D: rows in 4 groups, each row roughly a mix of its group's directions
D (112 x 10)
[[-20 -15 -12  16  -9  -6  -3  -6  11  -7]
 [-17 -17  -2  21   5  -3   7  -7   6 -12]
 [ 10  30  -2 -13   3  -2  -4   3 -10   6]
 [ 15  -3  -3 -17 -14 -12 -18  11  -4   5]
 [ -3  14  -1  -1 -19  -9   4 -24  -1  11]
 [-15  -2 -10  21   9   3  18  10   4  -7]
 [  7  14  18  15  -6  -6   0 -22  -4   2]
 [ -7  -6  11  32   2   1   5  -9  -1  -6]
 [-14  -1   2  19  13  13  11 -15   3 -10]
 [-13 -24   9  13  11   1  12  -2   3 -10]
 [ -1 -34   3   5   2   4   8  -5  10  -4]
 [-12  -2 -13  20 -12 -13 -11  13  -2   0]
 [  6  12 -21 -12 -12  -2 -16 -12  -5   3]
 [ 18   2   9 -17 -13   5 -15  -2 -11  12]
 [  0  20  12  -2  12  17  15 -13   0   3]
 [ 16   0  -3 -19 -13 -11 -16  12  -4   7]
 [ 21  11  14 -14  11   8   5   8 -11   6]
 [ 12   0  18 -22  11  10   7 -13  -1   1]
 [ -9  -1 -10  30  -7  -4 -14  -3  -8  -4]
 [ 21  15   9 -20   8   3   4  -2  -9   8]
 [ 11  20  -4 -14 -15  -6 -10   9  -4  14]
 [ -6 -16 -21 -15   2   2   1  19   6  -3]
 [-12 -13 -15   6  -6 -13  -1  20   9 -11]
 [  5   6  15   6  22   8  18  13  -3  -4]
 [ -8  -8 -11   2  -6  -2 -14  30   2  -1]
 [  7  13  -8   5   0  13  -9 -27  -9  -2]
 [ -1  15 -10 -20   8  19  -5 -10  -6  10]
 [-10  -1 -21  13 -14 -13  -6  15   3   0]
 [ -8 -17   1  23  -2 -12  -3  19   0  -2]
 [ 11  -1  16 -20  13  12  14 -10   4   0]
 [-17  -7  -6  25  -9   7  -1  16  -2  -2]
 [ -9   4 -13   1  -3  15 -23  17  -4   8]
 [  7   1 -14  -6 -19 -18 -17  11   0   5]
 [ -4  -5 -24  12 -16   6  16   1  -3  10]
 [  3   7  14  -1  17  22   8 -16  -2  -5]
 [-21 -14 -12  14  -5  -8  -2  -7  13 -10]
 [ -2 -11 -14  18 -20  -9 -15   3   8  -3]
 [ -3   5 -16  -2 -17  -6 -22  15   4   3]
 [ 13  -2  15 -20  13  12  11 -12   2   0]
 [  9   5  -2 -21  10  13   9 -21  -3   7]
 [-21 -17  -8  21  -6  -1  -1   2   9  -8]
 [-10   1 -18  15 -13 -13  -7  18   1   1]
 [ 10   1  -1 -17   9  14   9 -23  -3   7]
 [-17  -5   2  20  13   8  16 -10   5  -9]
 [ 14   6  -6 -16 -16 -13 -16   9  -3   7]
 [ 23   2   1 -23  -8  -1  -3 -11   0  12]
 [ 12  -6   8 -19   8  12   7 -23   3  -4]
 [  6  33   6  -9   4  -4  -3   2  -9   4]
 [-12  -2   7  23  -3 -11  -4  20   1  -9]
 [ -6  -1   9   9  21  20  11 -13   0  -8]
 [-12   1 -19  26 -11  -4  -6   2   1  -5]
 [ -5 -11  -9   8 -10  -4 -14  27   3  -1]
 [ 25   0  11 -15 -13 -10  -4  -1   0  10]
 [ -2   2  15   1  19  18  16 -13   0  -5]
 [ -5 -30   3   3  14   1   6  13   0  -7]
 [-17 -10 -15  19 -11  -6  -2  -9   8 -10]
 [ -2  12  -7 -14   8  24 -12  -1  -8  13]
 [ -1   0  15  -4  21  20   9   6 -11   6]
 [ -9  -6 -20  19  -6   7  19   8  -1   3]
 [ 12   1  16 -21  12  12   9 -12   0   1]
 [ -5  -7   4  25 -12 -14  -7  14   4  -7]
 [ 10   4  20 -24  11   6   8   2  -1   6]
 [ 14  16  10 -22   3   7   5   8  -6  12]
 [  4  32  -5  -2   1  13   2  -8  -1   8]
 [ 14  10  14   1   5  12  21   7 -12  10]
 [  6  25   5  -1 -16   2  -1  -3 -14  15]
 [ 15  12  19 -11  21   3   6   6  -5  -2]
 [ 14   3  -9 -15 -15 -15 -16  11  -2   6]
 [ 17   6   2 -23  -8  -5  -9  13  -6  11]
 [ -6  -2   9   9  21  20  11 -12   0  -9]
 [ 11   1  -5  -8   1  18  -2 -27  -3  11]
 [ -7   1 -20  29  -7  -1  -4   2   0  -5]
 [-16  -5   7  18  12   9  16 -12   3  -8]
 [ -1  12   5  20 -18 -18 -10  -9   3  -4]
 [ -8  -3  12   8  20  18  16 -10   0  -6]
 [  9   1  -7 -13 -17 -17 -12  16  -2  10]
 [ -6  12 -15 -21  10  18  -5  -3  -4   7]
 [ 18  10  12 -21  -6   0 -11  -7  -8   9]
 [-11  -3   3  17  -7 -16  -4  23   4  -9]
 [ -6 -15   1   6   0 -15   7  26   6 -11]
 [  9 -16 -28  -2  -9  -4  -4  -9   6  -6]
 [ 15  -8  12 -28   9   3   6  -4   2   2]
 [ -1   1  14  10   8  -9  21 -19   1 -10]
 [ -7 -19 -21   9 -12  -8  -4  -8   8 -10]
 [ -8  -3   9 -22  -4 -14   4  21   7   6]
 [  9   6  18   9   5   8   7 -25  -7   4]
 [ 13   0  16 -16  14  14  11 -14   0   0]
 [-17  -7 -18   8 -17  -9 -14  -7   8  -3]
 [-13  11  -4  11  -9 -10  16 -21   5   3]
 [  1   3  14   1  19  22   9 -14  -2  -6]
 [ 12  -9  15 -20  13   9  14  -8   5  -1]
 [ 10  25  11  -3  -1   3  14  -4 -12  12]
 [ 16  22   8 -11   8   3  14  -1  -9   9]
 [  3  17  -3  -8 -24 -14  -8   4  -1  13]
 [ 11 -18   2 -19   2  -1 -23   1   4  -5]
 [ -8  -7  18 -11   3 -10   9  24   6   4]
 [ -2 -16 -15   6 -12 -17 -16  12   2  -4]
 [ 11   3  13 -10  13  17   9 -21  -1  -2]
 [  9  -9  14 -31   4  -3   1   0   1   4]
 [ -5   0 -15  32  -5  -3  -6   8  -3  -3]
 [ -1  12   4 -23  18  14   6   1  -8   6]
 [ -3  12  28 -12   8   0   1  11  -7   9]
 [  3  -6 -12  -5 -16 -16 -16  19  -2   7]
 [-17   7 -13 -17  10  -5   5  18   3  -8]
 [ 21   0  17 -13  -6   9  -4   1 -12  13]
 [ 14 -15  12 -14  13   7 -14  14  -1  -5]
 [ 15  15   5 -17 -16  -3 -16  -1  -5   9]
 [ 22  12   8 -21   6   3   3  -1  -9   9]
 [-14  -8 -20   0  -9 -11 -17  -6  11  -7]
 [ -3   2  13   3  20  21  12 -13  -1  -6]
 [  0  -8  -2  25 -18 -15  -7  -1   7  -6]
 [  1  -3  19 -17   7  -5  10  21   4   6]]

the one row of each list that fits no group (the others fit one group, some only roughly)
- q_112: [ -9  -1 -21  22 -12  -8  -9   8   0  -2]
- q_768: [ -6  -7 -26  16 -11 -11  -7   7   2  -4]
- q_299: [  6  -2 -17  -3 -16 -16 -20  12  -1   2]
- q_627: [ -3   1   1  31  12  -7  -4   9  -6 -10]
- q_456: [ 20  13   8 -24   0  -1  -7  -5  -8   8]
- q_504: [ -3  -7 -16   2 -12 -13 -10  24  -1   7]
- q_293: [  2   2 -22   3 -15 -14 -17  13   1   4]
- q_475: [ -4   2  21  -1  14  16  18 -13  -1  -2]
- q_765: [ -3 -10  -3  33   2  -4  -5   9  -7  -5]
- q_697: [ -6   6  15   3  16  16  20 -13   1  -2]
- q_124: [-14  -8 -17  23  -7   2  -6 -12   6  -6]
- q_608: [ -4 -13  -7   7 -11 -15  -6  25   7  -7]
- q_151: [ -9 -14  10  11  20  14  15  -5   1  -8]
  q_627
- q_999: [ 12   7  18 -20  11   3   8  14  -2   9]
- q_389: [  8  11  14   6  15  20  10 -15  -5   0]
- q_840: [-26 -10 -14   4  -7   1  -2 -12  13  -7]
- q_635: [  6  -2 -21  -3 -10 -10 -18  19  -2   4]
- q_287: [-10  -2   4  15  10   8  11 -24   5 -11]
- q_548: [  6  12 -14  -5 -20 -16 -14   7   0   9]
- q_902: [  6   7  24 -22  10   4   5   4  -3   8]
- q_824: [-20 -14 -10  22  -1   0   5   5   9  -9]
- q_481: [ -1  -2 -21  -6 -18 -12 -13  14   9   0]
- q_990: [ -3 -10 -20   6 -11 -18 -13  15   2  -2]
  q_840
- q_544: [  2  -8  -7  17 -16   1 -21  15   2   3]
- q_957: [ 5 28  1  3  7  2 21  0 -8  6]
- q_988: [  1  13 -16   0 -22 -18 -11   4   2   7]
- q_569: [-23  -3 -10  22   3   3  -4  11   2  -9]
- q_103: [ -7 -15  11   6  21  14  15  -3   0  -8]
- q_603: [  7  13  -8  -7 -23 -16 -14   4   0   8]
- q_61: [ 14  22  10 -19   1   9   0   0  -6  10]
- q_944: [  4  -7  -3  12 -14 -27   5  12   3  -7]
- q_858: [  3  12  18  -9  12  18  14 -13  -2   3]
- q_892: [-13  12 -10  28  -6  -4  -6   8  -3  -1]
- q_495: [ -6  -6 -19  24 -10  -3 -12  -6  -2  -6]
  q_944
